(in the rows, 128 means zero)
Where one turn sends some rows of the set: a few examples, then the rows asked
Q_900: [117 120 138 117 147 102 157 161 143  94 135  85 135  89 125 144 141 106
 101 138]
Q_822: [120  95 114 162 108 134 106  90 164 123 105 127 149 127 168 162 135 125
 153 111]
Q_83: [119 146 139 116 154 112 141  95 124 117 119 159 140 144 116 112  73 134
 172 139]
Q_611: [105  95 145  97 149  95 152 143 149 100 146  86 139 113 127 132 140 123
 108 145]
Q_458: [117 106 115 153 134  93 129 125 175 134 112 132 138 163 159 194 108 108
 113 139]
Q_708: [108 101 138 103 169 110 133 138 156  88 125  97 152  91 129 134 123 131
 123 136]
Q_921: [116 113 101 179  93 142 113 124 166 149 118 117 132 132 155 168 141 100
 131 117]
Q_234: [106 147 120 112 109 138  90 120 128 134 175 149 114 158 135 105  82 128
 150 128]
Q_549: [ 96 110 130 109 139 119 127 160 174 105 124  86 140  98 120 135 117 145
 115 135]
Q_707: [120 141 150 114 122  92 168  75 101 128 139 161 126 176 141 121 117 131
 135 150]
Q_878: [105 160 122 126 108 126 131 136 152 142 120 138 120 154 103 114  68 152
 156 136]
Q_372: [ 94 152 108 140 113 135 131 116 140 165 121 158 133 173 108 119  89 141
 139 151]
Q_302: [ 98 102 126 101 138 127  98 151 162 100 156  91 140  99 139 127 125 133
 112 131]
Q_409: [111 113 134 114 106 124 132 155 149  99 147  73 125  83 138 126 153 125
 114 122]
Q_992: [151  85 121  87 164 117 138 129 134 132 131 170 123 147 109 133 164 128
 103 144]
Q_22: [161 105 118  95 100 137 119 140 123 125 154 150  96 129 134 132 185 131
  98 117]
Q_772: [135 180 130 130  92 132 113 119 107 103 147 149 107 118 148 125  83 122
 152 105]
Q_996: [128  90 130 163 111 103 166  91 154 135 104 112 141 144 148 161 166 103
 144 131]
Q_911: [141 111 133 159 108  95 148  95 138 108 124 124 130 137 181 186 150  92
 124 119]
Q_267: [177 115 126 111 138 132 142 127 108 105 119 168 113 101 125 142 178 112
 110 114]
Q_97: [127 179 133 133  77 126 121  95 109 115 133 159 114 142 164 134  98 150
 136 115]
Q_637: [162 111 123 109 126 115 171 150 138 134 106 150 106 130  96 141 176 131
 102 134]
Q_631: [134 172 139 137 126  96 182 134 104 126 136 142 106 145 107 134  96  92
 134 140]
Q_856: [142  98 118  84 115 128 115 138 167 134 113 153 115 144 116 132 148 180
 114 125]
Q_339: [115 106 134 118 145 127 135 144 129  96 155  87 140  81 132 126 155  98
 113 129]
Q_949: [116 151 132 137 135 121 158  80 119 136  95 165 149 150 116 120  99 143
 160 142]
Q_651: [120 155 126 147  69 148 140  85 100 142 138 143 119 137 134 101 139 128
 153 123]
Q_328: [157 115 120  93 157 111 131 142 151 113  94 174 121 130 117 159 126 157
 105 129]
Q_13: [114 122 130 113 127 128 110 152 149  80 140  90 138  75 149 145 125 129
 112 116]
Q_112: [105 161 114 122 112 131  95 105 117 140 158 171 123 170 152 132  81 131
 123 140]
Q_354: [126 106 110 160 103 118 115 120 142 135 153 125 124 147 177 176 148  78
 111 125]
Q_729: [118  85 109 163 149 115 141 104 163 146 112 130 152 150 139 166 140  85
 135 140]
Q_915: [133 148 133 140 127 135 150 108  85 129 165 146 118 129 114 102 126  73
 151 132]
Q_461: [115  90 125 137 110  97 115  94 174 123 121 125 139 162 180 176 124 136
 131 126]
Q_779: [128 161 137 133  63 130 150 119 108 129 156 121  98 134 124  98 129 120
 155 116]
Q_376: [125 174 130 139 108 102 171 118  94 143 143 157 109 170 128 147 113  98
 106 149]
Q_922: [153 103 104  96 136 157  83 131 143 120 125 173 125 116 128 129 147 149
 121 112]
Q_258: [115 135 153 103 126  85 169 105 117 130 153 140 115 178 116 108 104 126
 148 151]
Q_377: [162 135 106 112 101 147 111 165 144 121 115 156 100 110 127 153 150 144
  99 107]
Q_196: [124 164 113 160 114 149 147 106  87 147 143 162 125 136 120 120 128  81
 131 139]

Q_900 -> Q_339
Q_921 -> Q_822
Now these:
Q_267 -> Q_22
Q_258 -> Q_631
Q_112 -> Q_372

